128 stands for zero in the data rows.
Some points, one per row:
[109 107  98 108  97 135 102 101 112 107 134 108 110 124  96 123  96]
[183 129 126 147 156 143 112 109  99 154 111 129 114 129 101 131 139]
[173 106 128 167 121 170 128 132 109 158 124 169 100 162 132 159 145]
[102 165 137 100 139 137 121 138 151 137 151 157 135 151 150  96 121]
[109 105 111 112 134 102 118 122 111 119 104 102  98 104 106 112 117]
[109 121 112 155 137 158 122 149 152 157 122 146 134 138 100 157 155]
[134 110 174 175 114 124 141 110 144 104 104 152 120 111 175 111 162]
[147 103 117 125 138 166 136 110 114  90 136 112 148 154 115 117 130]
[101 102  98 102 106 106 120 107 112 115 123 102 113 124  92 122  96]
[156 145 114 146 121 127 138 134 135 111 144 126 144 112 119 142 158]
[144 110 141 140 163 149 133 155 104 105 110 115 111 153 112  99 162]
[131 152 102  88 100 147 110 172 124 132 160 119 111 126 110 155  89]
[157 125 139 105 149 139 132 166 109  95 101 135 142 113  93 110 154]
[101 125  94 127 115 144 123 117 117 134 142 118 139 139 127 161 105]
[117 183 150 173 173 147 162 124 183 133 171 168 171 112 104  96 134]
[146 141 123 136  91 120 107 104 122 100 121 150 101 124 158 162  95]
[119 121  93 103 100 123 149 140 145 130 127 141 171 150 151 175 118]
[130 161  95 141 138 129  97 104 152 122 121 106 116  97 119 104 102]
[141 138 106 120 105 113 127 170  97 124 115 111  98 114  95 144 143]
[120 164 129 161 111 123 162 158 159 100 120 160 103 106 125 106 105]
[102 105 166 122 173 164 145 147 141 173 161 159 164 106 106 161 114]
[171 154 136 139 105 191 172 167 104 176 120 175 180 156 129 182 117]
[138 107 123  99 112 108 116 114 102 116 105 117  98 117  97 100 125]
[153 105  93 143  94 125 147 110 121  97 135 103 101 110  93  97 115]
[108 112 133 103 100 139 157 142 112 171 124 167 149 110 102 152  98]
[136  95  83  94 117 102 105 170 120 135 116  87 104 161  95  85 143]
[105 156 168 125 118 135 134 146 174 143 161 173 156 164 143 145 173]
[146 133 132  99 153 122 120 155 109 114 110 118 128 110 100 101 147]
[101 105  91 102 107 116 108 105 115 112 138 104 131 131  99 125 101]
[111 119 104 127 118 104 130 114 128  98 136 107 120 111 115 107 117]
[128 123 102 114 148 144 143 179 101 112 101 139 149 128  90 115 135]
[111 116  93 106 121 117 128 142 115  93 105 113 106 120  99  95 104]
[144 109 136 138 159 140 128 159 108 156 163 166 153  99 140 159  98]
[118 115 108 112 115 149 155 160 153 122 147 171 107 165 110 139 144]
[108 113  79 148 157 100 129 139 101  84  86 108  91  94  83 116  85]
[ 98 106 108 101 122 111 117 120 110 103 106 101 103 118 104  95  92]
[115 138  94 107  99 127 144 141 156  90 158 138 114 113 166 134 105]
[122 116 101 105 104 112 119 130 130 119 111 104 110 132  93  92 130]
[139 127 118 121 138 102 127 111 146 144 119 108  96 100 149 142 115]
[177 107 155 162 185 166 173 159  90 164 156 174 186 183 166 186 177]
[106 108 118 120 114 112 102 103 113 147 109 115 124 132  98 106 120]
[170 117 151 102 167 151  94 116  80 164  84 101 125 175 157 112 115]
[111 111 106 110 121 123 110 129  96 102 107 106  96 127 140  92 103]
[164 132  91 153 123 173 138 109 193 135 125  83 142 113 161 169 105]
[112 107 149 157 158 148 139 111 116 143 143 153 171 157 127 158 158]
[116 108 100 113 101 166 124 131 119 151 109 114 118 117  97 159 137]
[105 171 144 173 180 113 183 129 131 162 121 181 176 155 121 159 130]
[120  99  95 102 111 112 100 129 106  96 116 106 125 137 117 150  88]
[139 164 146 120 108 158 109 101 130 176 144 143 104 120 103 109 141]
[137 130 129 105 148 142 132 119 122 127 109 112 116 145 145  96  93]
[134 108 169 131 124 128 126 103  99 141 112 156 143 124 147 110 169]
[105 102 108 109 112 125 105 126  98  98 107 112  99 130 158 101  97]
[101 114 161 130  97 136 119 169 144 179 121 146 126 110 127 150 156]
[172 130 118 146 161 138 111 116 100 144 104 126 118 112  98 116 129]
[106 110  96 106 102 106 133 105 140 113 122 116 145 135 147 134 100]
[181 143 184 164 167  97 179 107 132 182 143 186 169 119 174 172 179]
[158 151 168 120 174 156 153 140 154 156 120 133 101 158 148 128 165]
[123 128 119 114 141 103 148 109 151 145 131 113  94 109 149 133 119]
24 more points follow, each with its number after it:
[110 115  93 101  97 103 121 112 113 104 127 102 109 134  91 102 100] 0
[100 108  97 107 110 104 109 102 109 112 110  94 110 124  96 124  91] 1
[109 112 169 166 118 106 112 126 116 106 105 118 145 142 162 125 110] 2
[104 121 103  99 119  98 106  99 107 120 122 105 103 134  91 112 106] 3
[138 147  97  99 108 112 104 141 136  89 156 104 107 118 124  93 114] 4
[167 163  88 174 129 104 156 112 113 143 139 114 126 105 105 125 114] 5
[165 152  93  98 168 177 141 159 124 129 140 165 150 150 160 162 120] 6
[113 107 108 109 116 100 130 107 141 148 107 102  98 115 130 140 100] 7
[112 109 108 103 112 109 115 115 105 106 105 111  95 115  91  98 110] 8
[129 150 150 127 108 125 104 163 140 102 124 132 121 112 130 105 152] 9
[108 109 113 114 137 137 109 118  96 109 106 107 103 149 150  94 103] 10
[126 115 158 117 124 151 107 168 154 176 116 138 140 120 168 151 141] 11
[109 110 107 108 123 109 135 140 109 106 102 109 102 130 100  95 129] 12
[159 132 169 142 170 175 152 114 105 169 142 164 152 129 153 142 175] 13
[169 123  96 150 135 118 157 154 162 161 162 182 158 111 152 174 159] 14
[128 106 111 101 111 120 108 166  96  91 102  98 105 118 106 101  99] 15
[133 124 127 119 145 154 139 103 102 126 154 146 156 153 128 160 154] 16
[148 119 135 124 110 107 137 118 162 162 126 149 111 115 150 124 156] 17
[115 114 123 112 118 108 112 104  97 139 106 106 123 129 104 122 100] 18
[105 114  93 131 128 154 127  95 108 111 121 126 114 156 100 112 110] 19
[108  97  97 108 103 107 112 111 113 105 119 101 104 133 104 123  98] 20
[125  99 134 158 102 166 112 105 106  95 108 118 128 131 111  97 157] 21
[108 135 111  98  94 143 113 134 121 105 124 100  96 128  96  96 131] 22
[101  99  97 119 126 101 127 125 122  99 130 127 121 121 116 115  89] 23
Which of these numbered points is nearest to each point below, ignoring the 3 directions in which the first points spread most? Its number follows each.
[136 164 123  95  96 159 109 116 143 164 140 119 106 132  97  95 163] > 22
[130 117 149 128 166 168 129 111 107 163 139 150 153 120 152 142 166] > 13
[ 97 109  98 110 109 119 125 103 131 135 127 102 113 114 117 142  96] > 1
[162 128 103 150 142 107 148 147 140 144 153 181 154 103 123 164 149] > 14
[106 105  96 109  95 113 104 116 117 100 141  95 112 144 123 137 105] > 20
[ 99 105 143 115 107 109 115 106 106 109 111 117 108 108 114  90 119] > 8
[112 107 106 120 117 107 116 120 111 107 105 104  96 111  94 103 120] > 8
[109 125  89 102 121 100 115 103 114 126 164 121 144 147 107 153 102] > 3
[150 106 110 125 131 114 163 165 111 171 145 168 171 140 102 179 124] > 23
[176 171  96 174 164 115 143 101 162 113 150 110 106 145 112 115 142] > 5
[161 109 116 153 149  98 148 156 140 159 170 178 155 102 151 171 145] > 14
[108 122 172 165 131 148 134 169 129  98 104 148 157 164 178 158 130] > 2
[130 134 131 117 129 167 105 128 105 114 133  99  97 146 114 106 158] > 22
[117 105 109 115 147 113 142 160 109  99  97 133 114 111  97 107 139] > 12
[103 168  94 172 143 110 111 118 165  91 143 143 136  99 152 128 104] > 23
[168 140 148 130  97 145 143 111 179 184 138 160 121 131 164 140 150] > 17
[108 121 110 134 160 121  99 112 136 139 111 121 122 104  97 129  96] > 1
[105 114  90 101 101 118 115 129 127  94 134 120 101 134  94  99 105] > 0
[120 150 101 100 108 108 107 124 147  93 153 106 107 136 122 104 116] > 4
[162 124 170 119 152 164 139 117 103 157 123 139 123 138 157 120 166] > 13
[117 129 145 128 143 119 146 118 157 158 119 111  98 101 158 149 126] > 7
[129 120 146 153 117 155 118 108 141 102 124 143 148 135 126 109 140] > 21
[164 159 189 159 191 173 166 146 159 182 128 183 134 158 196 126 183] > 10
[129 111 112 100 127 134 133 100 115  93 162 133 162 151 149 169 117] > 16
[114 128 147 144 166 156 122 120 139 180 145 143 160 162 127 123 160] > 3
[108  98 113 131 113 114 108 117 108 109 134  98 106 140 116 129 126] > 20
[132 133  99 114 166 160 127  94 107  95 155 117 144 158 125 142 129] > 16
[121 142 111 113 152 159 128 107 117 132 161 121 162 161 142 165 139] > 16
[119 107 162 106 118 123 108 110 110 158 119 104 133 137 126 100 111] > 18
[101 143 118 105  99 121 122  99 162  97 166 125 141 119 142 166 141] > 16
[152 102 171 160 111 163 167 131 135 112 115 185 162 147 166 154 175] > 21
[107 103 109 107 124 110 120 123 109 107 103 103  98 110  94 106 117] > 8
[166 155 100 151 129 106 148 127 162 151 142 180 136 105 140 164 141] > 14
[125 145 101 131 109 100 148 112 155 116 155 104  98 106 119 117 107] > 0
[131 149 106 160 173 152 148  95 166  98 101 165 153  87 171 115  82] > 6
[118 113 123 103 143 120 146 138 120 103 113 111 107 146 106 101 125] > 12
[119 143 102 116 137 112 112 161 117  85 124  99  99 107  96 115  89] > 15
[157 160 100 156 121 110 126  97 167 165 145 128  96 111 116 103 104] > 5
[166 109 160 152 125 121 165 153 109 143 136 182 151 102 101 136 170] > 8
[131 153 142 142 174 176 160 140 124 145 172 166 177 169 166 182 170] > 16
[139 102 101 138  96  97 116 159 159 110 124 170 124 134 124 141 152] > 14
[134 136 124 151 119 142 111 166 126  99 113 127 119 117 129  95  92] > 15
[159 139 182 144 154 173 112 172 155 184 131 143 150 151 169 163 166] > 11
[130 118 139 111 148 105 143 114 142 153 119 112  94 103 143 151 130] > 7
[189 152  94 188 168 175 112 174 148 158 117 151 141 151 122 169 125] > 6
[148 158 109 123 123 126 112 120 139 113 102 159 115  97 108 140 104] > 8
[120 153  96 140 130 108  97 107 144 109 130 101 112  99  98 104 103] > 1
[172 115  94 133 125 122 130 165 147 177 166 145 106 106 133  99 113] > 14
[170 111 133 170 101 182 114 102 105 129 157 119 145 163 109 167 154] > 21
[131 160 173 180 181 150 168 141 160 167  95 176 176 164 118 131 168] > 12
[119 124 131 129 131  93 113 120  93  97 133 104 154  90  96  94 107] > 23
[108 131 111  98 101 143 107 126 110 119 115  99  99 137  96 101 123] > 22
[141 105 162  97 105 123 132 110 126 163 109 142 127 130 163 128 163] > 17
[140 106  94 136 161 165 110 162 141 179  97 148  98 108 112 151 165] > 14
[117 113  95 102 105 119 105 144 107  92 110  98 109 122 131 101  94] > 15
[135 160 161 142  99 126 127 163 143 156 136 154 114 107 133 133 173] > 9
[108 133 157 114 103 173 116 164 138 175 111 135 145 140 153 148 135] > 11
[113 103 164 157 105 122 114  92 108 112 105 131 154 123 142  94 104] > 2
[117 133 117 100 131 131 100 132 101 106 102 101 101 130 135  93  94] > 10
[106 106 100 101 107 111 101 124 106 129  96 110  99 117  93 109  95] > 8
[127 151 164 118 151 146 134 161 174 175 150 110 123 118 179 147 120] > 11
[ 96 139 115 168 110 122 127 167 180 171 171 144 141 111 182 171 109] > 11
[156 150 115 148 129 167 175 166 113 184 152 179 175 134  95 181 135] > 5
[149 110 119 112  94 143  97 101 109 120 151  97 120 118 157 111 141] > 13
[153 108 113 112 127 159 101 121  97 113  98 120 114  97 154  97 113] > 13
[115 171 190 170 161 188 165  93 155 160 163 176 175 124 181 173 179] > 13
[126 146 159 122 124 116 113 165 125  92 121 111 101 108 147 112 163] > 9
[109 121  93 133 100 114 106 118 116 123 124 108 103 101  92 120 115] > 8
[111 103 125  97 101 104 119 130 110 155 114  97 132 124 101 147  97] > 18
[108 183 175 179 183 159 174  95 160 151 111 180 182 151  92 115 151] > 19
[101 108 126 102 100 123 145 151 139 101 142 149 100 143 155 119 131] > 12
[132 166 165 116 115 175 110 119 149 137 163 115 134 134 117  95 162] > 22
[165 145 130 176 164 112 127 134 168  88 167 184 129  98 103 154 122] > 23
[127  96 179 134 111 123 137 126 110 135  98 159 132 127 179 135 167] > 2
[102 115  94 102 117 147 128  98 122 104 136 111 139 136 117 152 105] > 16
[127 155 153 170 126 117 158 170 179 111 161 109 112 116 181 188  94] > 15
[101 106 100 107 122 124 113 123 116 115 111 101 103 112 100  96  95] > 8
[ 96 102 149 128 107 104 116 157 116  97 103 111 109 118 143 125  95] > 2
[129 116 167 113 122 130 120 104 105 164 116 102 126 116 121 129 123] > 18
[148 160 137 129 111 123 122 164 156 113 132 158 109 124  93 122 161] > 9
[128 103 130 118 114 147 141 170 120  97 140 141 139 140 144  97 105] > 15
[ 98 104  92 102  96 100 108 109 105 112 112 100 110 127  93 109  91] > 1
[105 152 103 107 112 160 116 149 120  95 132 100 106 149 115  95 145] > 22
[172 133 183 121 183 158 122 137 157 146  94 121 136 145 155 154 180] > 11
[142 131 156 138 171 154 153 165 106 121 109 126 122 161 109 104 171] > 12
[134 147 160 162 163 182 120 162 128 163 155 153 143 171 115 155 166] > 22
[ 95  91  89 106  73  77 119 129 120 100 133 119  83  87  79 100 108] > 8
[138 146 159 116 158 153 123 135 151 164 118 108 117 132 145 135 149] > 11
[152 170 128 153 145 144 135 190 108 142 124 112 143 119 127 178 107] > 15
[166 175 110 160 153 122 114 120 147 118 156 137 107 133 157 126 163] > 4
[120 145 117 120 142  99 145 117 161 146 140 104  98 108 156 142 102] > 7
[118 123 122 110 149 114 135 114 147 141 117 112  96 112 131 133 120] > 7
[113 176 184 138 110 128  98  91 181 163 133 146 170 125 153  94 157] > 18
[181 103 163 143 112 105 119 114 121 173 119 115 132 149 112 136  98] > 18
[108 103  98 121 107 115 105 105 124 149 109 108 122 129  97 101  97] > 18
